One turning vector, and how many ticks it has turned
The counts run from 0 to 161.
[ 32  -2   5  15 -17  22  15  -4  17   8   9  -9 -12  17 -31  10  13  16
   9 -12 -10  -6  11  14   8 -52  -1 -16   2  13  10  21   9   6   8  -7
  21 -11  -3  -8 -13   2 -34  12   0  15  21  -7   3  -5 -10  17 -18 -19
  -3  -3  -8 -28  11 -10  -6]
61
[ 13 -12   5   6  -7  18  23  12  -7   0  16 -32 -15  25 -28  14 -13   6
   5  -1 -29   2  -2   4   6 -21 -13 -26  -5  10  -2  30  -1   4  -1   2
   6 -12   7  18  -2  11 -15 -24 -15  14 -17 -10   1 -15  -9  22 -12  -5
   7  -6  -7 -38  15  -1  -5]
126
[  4   7  15  -1   7  14  18 -23 -38 -35  -4  -6   0  16  -8  18  -3  21
  15   7  -9  -4 -15  21  19 -26  -6   0   7  -3  10  10  -6  17  24 -12
 -15  -2   5  30  15   5  21 -19 -27  -9  18 -19   7  -2   4  21 -21 -10
   8  31 -10  -6   0  31   4]
97
[  1 -23  11  19   3  -1  10  35   0  -9 -11  -9  -2  -3 -10  21 -14  16
  -4 -19   5 -32 -16  14   8  -6   2 -18 -25   1  11   7  42   2 -28   8
   2 -16   3   6  32 -15  -4  -2  17   8  18  10  -4 -30 -14   6 -19 -11
   6 -15  -4  -9 -23  28  22]
44
[ -8  -9   1   8 -22   7   3 -23  -8 -16  -2  -7  -5   8   4  12  10   7
  16 -22  -9   3 -17  -1   0 -26  12 -19  13  -2   7   9  25  -8  -1  12
  21   8  33  10  31  -9  -7  47  17 -16  17 -14  20   9   9   0   6  33
  10  26 -29   2  11   6  15]
84
[  4  -2  25   4 -12  -8   9  15 -24 -12  12  -3 -16  24 -19  10 -31  20
  13   0 -12 -15  -4  11  21 -14  26 -32  -1  16 -16  15  16  -7  10  30
 -10  -1  14  31   7  12 -13  -7  -1  -7 -10  -5  13 -24   7 -12 -15   5
   0   7  -3 -31  21  13  12]
115
[ -2   3  18   4  -2  -9   8   9 -19 -17 -19  30  16  10 -13  10 -17  30
  -7  15 -12  -5 -20  18  16 -28   0  -5 -10  14   6   6  -3  18  18  31
   7 -11   8  40  12   8  -7  10 -13  -8   0  -9   0  -6   8  -9 -20 -15
   4   7 -10 -21  14  31  33]
107
[ 20   0 -11   7 -17   5  29   2   8  -7  -6  -7 -22  -8  -1   4   4  -6
  -5 -12  -4   6  -7  10  30  -7 -14  -5  -3  20  22  -2  30  10 -16  -3
  20 -32 -11  -9  18   0  -4  24   0  27  19 -22  11   5  -1  29 -23 -22
 -20   9  -5 -40  -9  13   3]
71
[  3  -2  21  13   0  -2  17   8 -15 -12   4  10  -6  22 -35  10 -14  19
   5   5  10 -20 -14  10  17  -1   8 -15 -14  25  23   6  19   2   6   7
  -7 -17   5  34  17 -12 -24 -15  -3  17 -12   4 -13 -22   0   5 -34 -16
   0  -9   1 -26 -10  22  40]
41
[  8  21 -10  -9 -21  13   3  -4  -5 -23 -27   7  -1   0   5   7 -14   4
   9   6 -39 -14 -28   5  -3 -27 -11  -4  23  16  -9  23  32  13 -21   4
  16   6   9  16   8  15   5  16  -3  -6   2 -18  25   5   3  22  -9  -5
 -17  17 -29  -6  13   9  -8]
0
[ -6 -15  -2  -1 -22   1  31   3  -2 -20 -15   0 -19  14  -9  32  14   7
  -4 -13 -10  18 -14   2  11  -5 -20   0  -1  28  20 -20   6  15  16  11
  15 -21  10   1  37  -4   3  43  10   7  11 -20  23   7  13  10  -4   3
  -7  22  -7 -16  11   1  23]
79
[ -2 -18 -11  10  -1   4  23  13 -11  -9   7 -22 -16  -6  -8  13 -11  -5
  -7 -19   7   9  -9  16  18  -8   5 -33  -8  -4   6  -4   5 -15  30  34
  14 -30   7  20  29   0   7   6  18 -18  29  -4  12   5   3  13   3  12
   8  25 -12 -25   1  14   7]
15
[ 24  -2   7  17 -14   1   3   2   2 -16 -16   6  -7 -17  -8   1 -12 -12
  -7 -18   0 -16  -5  -5  27 -31   3 -17  -1  -5  28  21  27   3 -15  -6
  36 -14 -13   0  -2 -11 -11  21  23   8  22  29  19  -2 -32  20  -9 -16
  -3   9 -18  -7  -8  19  -7]
139
[ 12   3  18   4 -23   0  21  -4  -2 -18   6  -3  -6  24 -36  14 -11 -10
   1  -8 -26  -6   5  -5  29 -23 -22  -6  18  13  23  22 -13  32  12   5
  17 -20 -22  12   0   7 -18   4   9   6  -4  18  11 -12 -20  11 -22 -22
 -12   4 -23 -22  10   5  -1]
135
[ 14   8  15  13   3   8  13   9   1 -15 -10  23  13   2 -28  18 -16   6
  -7   9   4 -25 -28  12   2 -38   6  -8  -2 -10  23  25  10  16  17  43
  25 -11  -6  14  20 -10   3 -14  16   6   6   3 -15   8   0   9 -17 -22
   6 -18 -18  -4  -6  30  11]
34
[  2 -16  10   7  -8  -6   1  29   9  -7 -11  15   5 -11  -2  18 -29  12
  -3   4  -3 -27 -17  25   8 -31  14 -29   1  -8 -21   2  32  13   5  51
  20  -7  11  16  17   2   9   8  21 -12  16  -7  11  -8  12 -17 -13  -1
   4 -10 -19 -12   8  29  16]
111
[  2  19   1 -21 -20   1  12   0 -19 -24 -23   9  -3  13   4   9  -5   1
   5   3 -38 -16 -20  -1   7 -18 -23  -3  16  13  -2  11  16  21 -12  -7
  -1  -3  -3  11  22  16  10  15  -2  -8   6 -11  38   5  -1  15 -18 -14
 -17  20 -27  -1  30   9   1]
1
[  6 -19  19  14   4 -11  16  33  -4  -3 -11   5  -2 -10  -5  13 -25  15
 -17   8   4 -20 -23  13  14 -24  14 -17  -8  -5 -15   9  28   9   7  37
  21 -20   7  16  18   5  17   6  17 -10  17 -10   3  -5  12 -18 -11 -12
   3 -19  -5 -23   1  45  24]
110
[ 15  18 -11  10 -14   9  31  -3  -2 -19 -20  -2 -11  -4  -9   4  -7 -19
  14 -11  -3 -15   1   4  16 -27   8 -12   7   0   2  45  37   7 -23 -18
  18   9   6  -7  -9   7 -11   0   8  -2  26  -1  25   0  -8  16 -21   0
 -12   2 -22 -15   3   9 -14]
65
[ 12  22  -2  -1 -21   9  16  -9  -5 -24 -23  -2 -10  -2 -11  17  -5 -10
   6  -8  -7 -21  -9  12  27 -26   7  -9  13   7   3  30  43   8 -24 -26
   7  -1  -8 -18  -1  15 -10   1   7  10  32   6  33  -2 -17  20 -18  -8
 -22  13 -12 -10  -2   9 -11]
66
[ -2  23  17  -7  -1  17   8 -33 -23 -33   4  -7  -3   6  -8  16  11  12
  22   7 -12  -7 -16  25  14 -34   1  -7  17  -1   6  10  25  -1   8   2
   7   1  26  20   9  11 -13 -17 -18 -27  19 -33   5  16   8  26  -7  18
   8  10 -17   4  -6  24  10]
95
[  0   0  18   4 -28  21  26   0   7 -11  -7 -18  -2  34 -32  33   8  -1
  22  -8 -11 -17  -1   9 -11 -20   2 -11  15   6  -9  41  13  23  -8   3
  16  11   8 -14 -18  -3 -25   1  11  -3  11   4  22 -14  -3  -4 -10  17
  -1  -5 -11   1  21  -4   9]
57
[ 10  12 -20  10 -17   5  10  -4   7 -22 -20  15   2  -8   7  -2   6 -15
   8 -16  -8  -7  -5  11  13 -14 -11 -19  -2  13  22  10  35   8 -31   8
  21 -18   6   3  19 -11  -2  46   8  19  17  -1  23  12  -5  18 -22   3
  -6  27 -22 -26 -17  10  10]
73
[ -6  11  29   2 -13 -10 -10  -5  -6 -25   9  16  -3   8 -28  14 -39  16
  14  -6  -9 -26 -14  10  32 -16  19 -16  10  20  10   2  29   9  -6  21
  -8 -10  -5  17  16  -6 -19 -11   3  15   1  13   1 -16  -7  -1 -24 -12
 -16  -6  -6   0 -15  22   6]
39
[ 13   4  17  15 -18  -8  15  -5  -4 -23 -25   8  -3   3 -10  14   4 -15
  -5 -18   6 -18  -6  -9  30 -22   1 -12   5   0  19  19  39  10 -24  -3
  32 -26 -10   1   5  -4 -23  19  26   0  12  32  20 -10 -22  15  -8  -8
  -3   1 -24  -3 -11  24   9]
140
[  9 -24  14  19 -16  10   9  16   4  -5  -9 -31  -3   8  -7  29   0  15
  17 -14 -24 -27  -5   1  -3 -19  -3 -16  -3 -17  -1  33  26  21 -21 -13
  15   1   7 -22  -4  -7   5  13  18   0  24   1  25 -24 -22   1  -5  11
   8 -10 -17   4   8  18  -9]
55
[-18 -24  21  12 -17  -8  24  12  -7 -19   3 -31 -13  25 -17  32 -19  10
  26  -6 -18 -10   2  10  15  13   0 -15   0  22 -17  12  21  14 -16   0
 -15  -9  12  -4   9  -9 -17  -1   2   5  -4  -1  14 -42   1  -8 -12  21
  -7 -13   5  -8  -7  30  11]
48
[ -6  -9   7  -6 -11  12  11  18  -8   0   4 -32 -10  17 -10  39 -22   8
   8 -14  -8 -23  -9  24   0  -8   2 -35  12  -3 -34  23  38   3 -23  26
   4  -8  12   5  14  11 -12 -17   8  -6   1   3  11  -5  -6   9  -2  23
  15 -13 -13  -8   5  -4   0]
122
[ -8  -1  31  -1 -16 -32   0   2 -23 -18   8  10  -6  27 -11  17 -14  13
   9  -3   4 -30   0  18  23   6  14 -22  15  -5 -20  13  36  18  -7  36
  -4 -14   7  20   7   1   1   7  21 -12   3   1  14 -13   4 -20 -11   7
   8 -12  -9 -12  13  27  25]
113
[ 10 -16  24   0 -14   1  -8  19 -28   2   3  -6 -13  28 -13  16 -12  39
  -4 -14   4 -11  -7  20  13 -13   4 -37 -19   4  -2  -2  18   2  17  20
  -8 -22   1  32  19   8  -7  -5  -6   3  -4   5  -1 -12 -11   8  -8 -15
  12 -10  -5 -30  15  13  15]
117
[ -1 -12  19  -3 -16  -6  21 -21 -32 -26   0 -11 -20  34   0  20  20  14
  13 -12  -7   8 -12 -19  12  -8  11  -8   6   8   5  14  16  -7  15 -10
 -10   9  23  14  30  -7  13  20  12 -20  25 -15  25   0   2   4   3  16
   4  35 -20   5  17  11  12]
86
[  3 -11  21   5 -26  19  25  10   4 -14 -14 -27   3  21 -21  35  13   9
  13  -6 -15 -17  -4   4 -11 -25  -6 -14  11  -5 -18  28  34  17 -22  -6
  16   3   8 -22  -7  -9 -21   7  15  -7  10   2  20 -18 -14   4  -7  15
  10 -15 -20   6  18   6   5]
56
[  2 -16   9  -6   1  19  26 -12 -13  -7  11 -17  -8  17  -6  17  23  20
   4 -16   9  -3  -5  22  11 -22  -3  -7   7 -22  14 -15  13   8  37  10
  11 -20   3   7  34  -9  18   6  16 -18  38 -27   9  20   4  15  -4  -4
  11  19 -18  -5   0   8  10]
90
[  7  -9  14  13  -4   1  28 -24  -8 -19  19 -17  -4  15  -2  10  21   3
  23 -13 -12  -3 -17  -9  -7 -16   7  -4  16  -9  20  37  27   5 -11 -17
   8  12  22 -10  17 -28  22  26  22   1   6 -37   6  -5  -7  17 -11   5
   1   1 -34  13  -4  31  -2]
159
[  2 -23   5  18  -2  26  22  -7  -4 -10  17 -23 -15  20  -8  39  10  25
  11 -25  -3  21 -21  14  14 -10  -5   3   5  17  18   3   6  14  10   0
   3  -9   8 -21  29 -17  14  27  12  22   3 -31   2  -8   4  16   4  -8
 -11  11 -18  -9 -11  13  -6]
155
[ 24   1  24  18   4   4  19  10  -9  -1  -2  12  -3   5 -20  29  -7  20
 -18  12  -2 -14 -34   9  18 -36  12  -4  -4  -7  24  15  17  16  19  23
  17 -24  -7  10  21  -7  -1 -15   8   8   2  -4 -14   5  -3   8  -3 -31
   7 -24 -13 -11 -10  25   7]
33
[ 26  -3   6  24 -11  -6  36   8   5  -3   7 -12 -17  -3 -29  -1  -2 -22
 -14  -4  -8   6  -2 -14  30 -28   0 -17  -8  11  22  27   4  14   8   1
  42 -21 -10   6   1  -3 -22  12  14  10   1   3   2  -7 -13  16 -12 -25
  -3  -3  -9 -30  -2  21  13]
137
[ -6  -5  -2  22  -2  24  30 -13  -7 -25  -1  -9 -17  36 -22  44  10  12
  17 -21  11  24 -18  -5   1   0  -2  -1   1  32  -1  31   3   2   7  13
  -1  11  15  -5  21 -11   2  20  15  19 -10 -14  14 -14  16   4   3  14
 -12  26 -20  -6  -1   5  16]
153
[ -5   6  37   2  -9  -9  -4   2 -27 -27 -11  18   7   0   0  17  -9  31
  -1  25 -27  -9 -25   5  26 -30  -4  -3   1  18  -1  -6  10  19  12  20
  10 -14   5  31  11  15  -8   8 -15 -12  -8 -21   2 -14   8   0 -12 -10
   3  -7  -8 -10   5  37  24]
106
[  3   3   7  16   0   9   4 -20  -6 -24  21 -15  15  -4  -3  34 -19  -1
   5  -5 -19  -8 -24  15  25 -34   4 -16  28 -13  -3  25   9  26   4  36
  15  -8  14   9  -2  -9  14  -8   8  -3   6 -19   1  10   3   1  15  15
  14  -4 -40   3 -17  34 -17]
27
[ -3  -1  -6   4 -20   8   5  -4 -11 -23 -27   5 -14  -6   2  25 -10   2
   7 -15 -23  12 -25 -12  20  -5   0  -3   0  44   2   3   9  -2   3   2
   1   3   7   1  31   7  -4  30   5  10  14 -11  35  -7  12   8  -4  13
 -22  37 -17 -16   0   3   5]
77
[-12 -23  19  16 -14   9   9  19   7  -7   7 -31  -9  20 -25  36 -12  19
  24  -6 -24   1  -5   8  14   0   0 -17  -6  32 -15  10  20  10  -8  12
  -2  -7  21   3   9  -6 -36   2  -4  12 -14  -8   3 -33   5  -1 -13  13
  -2  -9   3 -18  -4   6  17]
49
[ 11 -16  19  13   5 -21  20  30 -13  -7 -17   9  10  -6  -4   6 -17  22
 -14  10  -2 -20 -12  13  21 -15   6  -6 -17  -6   0   6  10  20  14  22
   4 -21 -11  17  21   4  28  14   7  -9  14  -7   4 -14   8 -11 -17 -19
   9  -8  -7 -30   4  49  18]
109
[ -2 -15   8  -1   2  24  12 -11 -13 -14   5 -16 -12  16 -10  24  10  27
   1 -27  -1   1 -13  21  12 -31   6  -6   2 -11  15  -8  -1 -10  45   9
  -3 -11   3   2  36  -3  16   1  10 -12  43 -25  14  10   1  11  -4  -5
   1  29 -16  -2   3  -4   2]
89
[  8   1  -3   5 -11   5  33   7   0 -25 -11 -25   4   8 -21  19 -20 -17
  11   5 -35 -26  -1 -14   4 -18 -18 -14  13  -8  -2  50  13  26 -13   5
  13   1  -7   5  -5  10   3  -9  17   8   3  13  19   0 -16  12  -6   3
   3  -2 -26  -2   9  17 -11]
131
[ 15 -13   3   8  -8  22  24   9  -5  -5 -10 -24   2  10 -18  18   3   1
   2  -2 -26 -18   2   4 -14 -27 -27 -23  -1 -20   9  33  11  20 -21   9
  33 -21 -11  13   2   0  -8  -6   4   2  -9   6   4   1 -23  25  -2  -3
  17 -17 -31 -15  -1  15   6]
129
[  5 -22 -14   6 -16   8  28   0   5  -9  -3  -1 -14  13 -13  14   6   0
   4 -13  -3  17 -16   2   4  -2 -13  -7   3  22  14   5  -1   8  19  16
  19  -8  10   5  29  -7   3  49  17   3  15 -24  15  16  19   7  -9   5
  -7  26 -14 -29   8   3  26]
80
